name the system of each run:
j_525, seq 1 (9 x 18):
[[-37  25  -7  12  11   7 -22  -4 -13  14 -10  29   2  -1  23 -13  -9  20]
 [ 14 -16 -11  -7  17 -22  23 -39 -22 -18   6 -19  -3  12  -2  -6 -17  10]
 [ 18 -13   6  -8 -38 -11   1  30  21  -7 -10 -21  -3  -8 -13   5   6 -34]
 [-13  32  13  23   8  25 -20  13  12   7 -19  31  -8   0  13  12  18  10]
 [  4  -8 -14  -7  30  20  12 -28 -25  -5  31  -3  11  11  -4  -6  -5  29]
 [  2 -21  -7 -18 -30 -23   1   8  -4   9  11 -19  13 -22  -4 -13 -18 -34]
 [ -9  20  22  23 -13 -22 -11  -7  24   5 -37  20 -12  -2  10   8   9   1]
 [  5  -3  -9   1  23  21   5  -4  -5 -27   3  -6  -7  35 -13   2  14  42]
 [ 10  -7 -19 -17  -6  23   1  27 -22   2  21 -19   4 -17   3 -10 -15 -35]]
j_118, seq 2 (9 x 18):
[[-11 -22  10   0   4  10  -4  48   9   8  20  -4  24 -11  -4  14  19 -24]
 [-42  -1 -13  -6  30 -11 -12   4   1  38  18   6  -5  -8   9 -12  -7  16]
 [ -5  23   5 -10  -7 -25  38 -17  26  12  13  15 -16  21  -4   7 -20  -9]
 [ -5  -6  21   4 -13  -5   9  45  18  -7 -10   0   5   7   6  18   6 -37]
 [-24 -20  -4  -2  43  -1 -18  30   6  24   5 -10 -16  -8   1   5  17  10]
 [ -7  22 -13 -17  10   0  24 -13  19  30  42  -2  -9   8 -10   2  -9   5]
 [-14  18  16   6 -23  -3  20  20  11   5   7  27  17   4  14  10 -10 -38]
 [-26 -32  20   8  29 -26  -5  25  10  10 -16  12  -7  -2   6  13  10  -1]
 [ -7  -4 -15 -23  12 -17  11   7  28  22  21 -32 -22  12 -17   4   1  12]]
j_287, seq 3 (9 x 18):
[[ 17 -18  13  14   2   3 -14  25   0  -5 -32  13 -22 -28  -4   7  17 -21]
 [  4   3   5   2  29  39 -13 -11   0  12  20   2  10  -6  -3  12  25  32]
 [ -9  19 -22   2 -15  -7  16  -9  -6   5  42 -14  33   6   0 -10  -8 -10]
 [-15 -13  -4  -2 -21 -32   1  -1 -12  -8 -24  31  -7  -3   2 -25 -31  -5]
 [  6 -16  26 -16  15  -5  -7  -9  17  -3 -36 -16 -27  15   4  14   0  26]
 [ 26  18  -8  12   5  16   6  19  16   1  14 -38  -8  -4  -8  20  29 -23]
 [ -2  12 -10  20  -4  27  -4  11 -23  -1  18  43  18 -20   0  -9   2 -13]
 [-24 -20  17 -14   7 -12  -2 -32 -11   7   7  10  33   4  15  -6 -18  26]
 [  0  -8 -17  -7 -13 -47   7  -9  19   2  -6 -40 -18   7 -13  -7  -5  -1]]
j_287, seq 4 (9 x 18):
[[-37  33 -13  15   0   2  -9   4 -13   1   5  -8  26  21  29  -7  -7   5]
 [  9 -30  -2  -2  16 -29  32 -13 -25 -19  -3   5 -10   3   0  -6 -21 -17]
 [ 23 -15  17 -29 -27   8 -15  -3  28  11 -20  -1 -19 -17 -17   1   2  10]
 [-14  39  -3  30   7  11 -20  11  14   9  -4 -17   5   8  14  14  29   4]
 [  7 -13 -14  18  21   6  27   5 -33 -25  27  16  14   7  -5  -4  -2 -12]
 [  4 -24  12 -39 -24   5 -10 -17  -3  16   0   9   9 -22  -3 -16 -27   5]
 [-19  26   2  15  -6 -33 -13 -16  28  19 -22 -16  -8   4  11   3  10  13]
 [ 13  -4 -14  20  12   3  22  23  -7 -37  -1   2 -17  29 -17   5  15  -2]
 [ 18 -14  12 -27  -7  45 -12  12 -17   3   3  -1   8 -18   9  -1 -16 -15]]
j_362, seq 5 (9 x 18):
[[ -5 -16 -19  -5  17  21  -9  -9 -45  -7  10  18   8  -9   2 -25 -16  17]
 [  4  15  -3 -17 -22 -17  -7 -28  -3  18 -12 -32  -1 -15  21 -10 -26 -16]
 [ 19   4   2  34 -15 -28   7 -13  14 -24 -18 -12   4   5 -11  12  28  -3]
 [ 18 -15  -8   7  15  41 -13  13 -26 -31  -6   6  -2   6 -10  -3  15  19]
 [ -5  15  -2 -10  14  23 -17 -12 -23  25  11 -22  11 -23  30  -2 -12 -11]
 [  7  16   1  23 -21 -34  14 -40   2   6   7  11  18 -15  -1   0   2 -13]
 [ 13 -19  -2   1 -24   1  -9  -9  -9 -38 -26  11   3  12 -19 -15   3  29]
 [ -4  -4 -13  -4  24  15 -29  13 -22  -1 -14 -48 -10  -1  20  -3   1   7]
 [ 24  29  -7  22  10  -1  21 -18  -9  10  21 -13   0 -19   7  10   7 -34]]
j_850, seq 6 (9 x 18):
[[ -3 -12 -27  18  -3  -7  -9  17 -10  13  19  29   0 -37 -23 -18  13 -11]
 [ -4  13  19 -23   6  26  -2 -23  18  14  -6  25 -17  15   3   4 -12  39]
 [-15 -10   8  -2   3 -34  11   4   6  -5   0 -48  17  21  16  11  -3 -15]
 [  2 -13 -29   9  -8  -6  -3  31 -13  -1   1  28 -17 -25 -18 -21  -3 -20]
 [ 12  21  28 -15  11  39  -1 -13  18  13 -10  19 -19   4   7  20   1  17]
 [-13  -5   0  14  13 -27   8  -1   9   2  21 -42  31  12   6  15  19  -4]
 [-13 -16 -32  -3  -9  -8   0  15 -15   5  16  33  -6 -16 -21 -33 -14  -1]
 [  7  13  34 -26   1  20   0 -14  15  10 -28  12 -25   7  19  14 -19   9]
 [ -2  -8   3  22   8 -31   5  13  13  -7   0 -41  11   7   1  18  28 -16]]
j_850, seq 7 (9 x 18):
[[-28 -15 -20  -8  16 -23  -9  19   3   2 -18   0 -35  13  -7 -16 -11  24]
 [ 17   9   3 -23  -2  13  23  26  16  -3   0 -12 -36  18  -2  13 -17 -26]
 [ -3  12  17  21   7   1   7  24  15  18  15  15  14 -18   7  24  20 -37]
 [-23 -11  -7   8  36  -5  -3  -7   4  24  23  27   0  -9 -13  -1  20  30]
 [-18 -14   1 -45   2  -9   8  -3  16  17  14 -16  -8  22  -3  -6 -27  20]
 [-17   4   5  -5 -19 -30   6  29  15   8 -17  -6 -12   0  13  -2 -19 -39]
 [  8  -4   7  20  22   3   7  24  10  -1 -12  33 -35  -8 -12  12  18 -11]
 [ -1  -6   9 -12  30  31   4  13  19  14  32  -9   5   9  -9  23  22  18]
 [-36  13 -16  -8  -1 -17   3   3   8  33  37  -8  19  -2   9  -9 -12  -8]]
j_118, seq 8 (9 x 18):
[[  8   3  -1 -10  23  -9  33   4  -3 -12  -5 -11 -36  28   8   8 -23 -17]
 [ 28   0  15  -4  -1  17   2  19  13  16  10 -14  -7 -27  -1  22  16 -40]
 [-27   6  -2  12  11  13 -23  11  15  28  22  18  21 -14  -4   4  30  21]
 [-32  -4 -12  -7   6 -23  24  -9  -3   1  26  21  10  27  -3 -14 -22  16]
 [  1  -3  15 -15 -16 -27  17  10   6  -1 -20  -7 -14   3  15   3 -30 -41]
 [  5   5  15  10  14   3 -16  22  27  14 -23 -14 -25  -9   2  22  29  -6]
 [ -6   1 -20  -1  23  23   6  15  10   8  41   0   2  13 -23   4  22  23]
 [-19   5  -6 -16  -3   7  16   3 -15  13  31  16  21  -2  14 -11 -32 -24]
 [-14  -1  30   9   1 -36   3 -10  12  18 -24  20  -5 -16  20   8  -6 -20]]
j_525, seq 9 (9 x 18):
[[-14 -11 -13   9  22 -11   6 -23 -37   8  19  21  17 -18  10 -17 -15  -2]
 [ 14 -30  14 -19 -21 -38   2 -27  13   4 -15 -20  -2 -13  -8  -1  -8  -1]
 [-12  21   0   6 -21  -2 -12  30  33  -5 -24 -13 -16  24  -1   5  12   6]
 [  3  16 -14  15  29  34   8  13 -25 -19   3  23 -17  14   4  -1   0   4]
 [ 24 -24  13 -18  11  15  14 -17 -19   7  27  -5  21 -24   4   8  -7 -21]
 [-20   1  10   2 -26 -31 -15  -3  31  31   6  -5  23 -20  -2   3  13  -4]
 [-25   9 -16   9  -1 -14 -12  -5   5  -9 -25  23 -18  24  -7 -17  -3  41]
 [ 19 -12  -5 -17  14  16  15   5 -29 -32 -10 -23 -19  23   9  -3 -24  -7]
 [ 22   9  12   9  -3   5  10  16   9  10  12 -16   2 -22   6  22  14 -50]]
j_388, seq 10 (9 x 18):
[[  7   3 -14 -20 -14   0  24  -7  21   7  43 -19  10  14 -24   2   1   3]
 [-23  18  -5  10 -29   1 -21  27  -7   5 -17  21  10 -15  17 -16 -10 -22]
 [  8 -18  19   0  36 -11   6 -25  -9  -7 -29  11 -27   6  10   7  -6  19]
 [ 19 -10 -10 -18  -6   4  17  10  21   4  37 -34   4   7 -27   9  13  -6]
 [-21  29 -13  23 -20  16 -27  23  -9   7  -6  18  14 -18  16 -11   6 -14]
 [ -5 -10  19  -2  34  -7  13 -35 -13  -3 -15  22 -12  11  15   4 -15  27]
 [  9 -26  -4 -24 -16 -17  19   9  22   2  28 -28   9   6 -25   4   1 -11]
 [ -9  26 -16  24 -21   8 -31  29   0   7 -22  10  -7 -21   6  -8  13 -15]
 [  6   6  15  -2  39  14  13 -28 -14  -7 -11  13 -19  20  15  11  -9  23]]
j_185, seq 11 (9 x 18):
[[-11 -22  10 -16  -9  27 -17  32 -18 -21 -21  23   3   8   8 -10 -16   5]
 [  6   5  12  11  25 -10 -19  -9   4  22 -26 -25 -20 -21  19  15  14  -3]
 [ 27  13 -21  11 -17  -4  22 -18  10  -1  38  -3   9  -6 -31   1  16  -4]
 [-27  -3   4 -13 -16  25  -8  21 -16 -11   7  24  33  16  13 -13 -20   3]
 [-10  -8  11  -2  32 -24  -7 -17 -10   9 -35 -12 -25  -3  26   3 -14   7]
 [ 38  -2 -17   3 -23 -13  11 -12  18  -8   7 -15 -19  -7 -39  -1  18   2]
 [-10  20   1   5 -22  40 -12  33  -1 -12  10  12  28  11   7   1   5  -7]
 [-13  -2  14   6  46  -5   3 -16 -26  13  -6   3  -4 -10  34   8 -14  -9]
 [ 23 -25 -13 -14 -16 -28   6 -29   7   6   8 -10  -8 -18 -31 -13   1   9]]
j_362, seq 12 (9 x 18):
[[-15 -17 -36  -9  -4 -15  -1   8  -2   6  18  17 -13  -2 -31 -29  -5  23]
 [ -7  31  -5 -19 -15   1   5  13  13   1 -20 -17 -31  25  14  -2 -30  -9]
 [  4 -14  30   9  16 -16  24  15  17  -7   0 -12   6  13   7  32  14 -25]
 [  6 -25  -3  -3   7  22  -4  20   3   7  21  36  -1 -23 -31  -1  19   8]
 [-30  31  -3 -20  -5  17 -17  -6  10  31   5  16  -6   3  15 -12 -22  23]
 [-24   0   4   4   2 -47  27  -8   8  -3   4  -8  11  26   9   4 -16 -12]
 [ 19 -37  -3  -8 -12  -9  11  31   7 -19 -10   8 -23  -3 -30  -3   3 -13]
 [ -2  16   8 -15  14  37 -22  20  20  23  -8  -8 -24  -2   6  15  11  12]
 [-23  21   4  13  25  -4  22  -7   5  18  39  10  24  11  10  13   5  -4]]
j_185, seq 13 (9 x 18):
[[ 14 -14  -5 -25  -6   5  -2 -27 -33 -13 -10 -20   2  -1  12 -19 -33   4]
 [ 16   9  -7   7 -37 -11 -24  -9  -8 -16 -40 -23  -5  -9   6 -13  -5  -6]
 [ 28  35 -11  31  -7  28  -9 -18 -17 -23 -12  -4   3   3   3   1  17   6]
 [ 21  -4  -8  -6   9  37  -5 -11 -41 -11  15 -20  19 -10  13  -5  -8  -7]
 [  0   3  -9  -5 -21 -10 -20 -23 -25   8 -12 -18  14 -27  20 -20 -20 -14]
 [ 13  26  -7  14 -28  -7  -8 -44  -8 -19 -22  -2   6   7   5 -12  -3  20]
 [ 23   4 -12   4  -1  29  -5  -5 -29 -40 -11 -24   3  21   4  -5   0  11]
 [ 19   7 -14   1  -2  22 -23   7 -30  -2 -16 -23  -9 -26  17 -10  -9 -26]
 [ 26  24   4  11 -23   6 -11 -45 -11   7  -5   1  17 -30   9  -4   1  -7]]
j_388, seq 14 (9 x 18):
[[ 14  -6  16  12 -25  -5   7   5  28 -27  -9   0  13  21 -21  18  27   9]
 [-11   5 -34   5  -4  21 -23  16 -22 -22  -7 -18   1  15  -2 -21   2  26]
 [ 20   6   5 -16   0  14  -2 -39 -27   9  -1 -12   3 -21  19  -7 -24  -9]
 [ 23  -6  28  13 -26 -18  21 -18  15 -15   1   8  26  -2  -6  18  13 -20]
 [ -7  -9 -16  16 -15   5 -16  21   0 -31 -14  10   5  17 -22 -14  19  30]
 [  6   8 -14 -24   2  25 -20 -18 -20   3 -10 -28 -13   0  14 -16 -22  21]
 [ 29  13  17   3 -16  -8  22 -28  -9  -4   5 -16  18 -12  14  12  -9 -38]
 [ 10 -16   8  28 -17  -1   3  10   1 -32  -6  36  19   2 -23   2  25   4]
 [ -7 -10  -9 -16   0  21 -28  -4  -2  -9 -13 -15  -2  13  -7 -14   4  49]]

runs to name:
seq 15 (2 x 18):
[[ 17  10   8 -26  -6   0  24  11  21   8  -8 -10 -39  10   3  12 -25 -27]
 [ 16 -15  22  21 -19  -5   7  13   9 -13 -10  34  11 -18 -10  13  20 -25]]
 : j_185
seq 16 (2 x 18):
[[ -6 -36  15  -5 -15  -5 -28  16  -3  12 -16  14  16 -37   2  -7   2 -11]
 [ -4  14 -13   6  20 -14 -10 -28  12  22 -10  -2 -32  -4  -8  -5  10  36]]
 : j_362
seq 17 (2 x 18):
[[-14  20 -13 -21 -41   2 -21 -10   3   9 -13  -4   1   2   6 -26 -27  16]
 [ 12  14  11  18  -6 -24  17 -13  -5 -30 -37   0 -16  20  14   6 -12 -15]]
 : j_850
seq 18 (2 x 18):
[[  2  17  -2   0  23  13  18  26  29  13  12   3 -37  14 -13  18  12  -3]
 [-13   6  20 -14   4  27  21  22  15   7  30  27  17  17   3  16  -6  -9]]
 : j_362
seq 19 (2 x 18):
[[ 14  33 -13   5 -15  21   4  -5  28  -2  13   5 -11  18 -26   4  19  24]
 [-17  12   3   8 -14  16   2  24 -20 -22   3   2  35  16  25  -1 -10 -22]]
 : j_287
seq 20 (2 x 18):
[[ 13   9 -27  -2   2 -24  14 -35 -18  -9   2 -35 -12   7   2 -14 -19   0]
 [ 28   0   6   5 -44  -9  14  13  16 -23 -13   3  -2   0 -17   5   3 -31]]
 : j_525
seq 21 (2 x 18):
[[ -3 -34   9  11   5 -21   8 -15 -24 -33 -23  23  10  10   1 -10  -7  14]
 [ 21 -22  -2 -20   0  28 -28  16 -17 -12 -20 -30 -12 -11   1  -6   0   4]]
 : j_850
seq 22 (2 x 18):
[[ 23  -2  -7  16 -28 -30  23 -16  21  -8  14   8   7  -6 -32   2  17  -8]
 [-20 -18  14  -4  -7  25 -16  20 -10 -17  -8  42  24  14   3  -7  -2  21]]
 : j_850
seq 23 (2 x 18):
[[ 19  15  11  -4  39  28   7 -21 -20  -2  -5 -12 -17   7  24  16  -8   0]
 [  4 -15   8   3  -2  -3  23  -3   0   0  43  -2  44  -6  -8  12  10 -18]]
 : j_388
seq 24 (2 x 18):
[[ 28  -1  -5  32  11 -21  23 -17   4 -15  -1  15 -16  -7 -25   9  26  -3]
 [ -2   5  -1 -22 -16  42  -8  23  14  -5  17  14   8  18 -17  -2   3  25]]
 : j_388
seq 25 (2 x 18):
[[ 24  -3 -21   0  -7  27 -19 -22 -26 -22  -5  -7   1  -5 -11 -18   5  32]
 [ 18  25  -8  -6 -36  13  -8 -10 -15  -4  -1 -31  17  -9  16  -7 -17 -27]]
 : j_525
seq 26 (2 x 18):
[[  8 -22  26 -43 -12   7  19   5  27  15  17   8  -3   2 -13  11 -17 -10]
 [-22   5   0  24  -3 -19 -20  38  11   1 -17 -22   7  -2  13   7  21 -20]]
 : j_388
seq 27 (2 x 18):
[[-29   1  18  -6 -12 -35   8 -16  31  14  -7  30  -1  12  -2   0  -9  20]
 [-14 -10 -16 -16  -3 -26   7  32  13  -7 -14 -16 -35  21  -8  -8 -16  -7]]
 : j_388
seq 28 (2 x 18):
[[ 25  -3  13  17  23 -15  34  -5  11   3  10   4 -15  -7  -7  26  16 -28]
 [ -9 -21   3 -13 -21   7 -14  34  25  18  23   1  21 -17 -21   2  20  -4]]
 : j_118
seq 29 (2 x 18):
[[ 10 -39   1  -7 -12 -22  -9   1   2   7  12 -27  25 -28 -13   0  13 -15]
 [ -9  22 -34  12  -4   1 -27  -4  -1  10 -12  10 -26 -10 -12 -25   5  28]]
 : j_287
seq 30 (2 x 18):
[[ 25  21   6  18 -22   9  23  -8 -16 -34  -4  13  14  11   6   5  -5 -29]
 [  5 -41  12   2   2  16 -11   5 -21 -32 -10  18  23   4 -10  -5   9  23]]
 : j_388
seq 31 (2 x 18):
[[  1  13  18  -5 -15   4  26 -19   6  -1  32  -1  42  13   7  15  -5 -11]
 [-30 -29 -10   5  10 -27   0  10 -31 -19 -12  17   9  10   9 -21 -21   2]]
 : j_185
seq 32 (2 x 18):
[[ 17   6  -8  12  -4 -13 -12 -39 -24   9  -1 -20  12 -36  12  -8  -1 -13]
 [ 21  -4  -3   6 -36  -7  -8 -30  11 -16 -15  15   3  -4 -27 -12  12  28]]
 : j_850
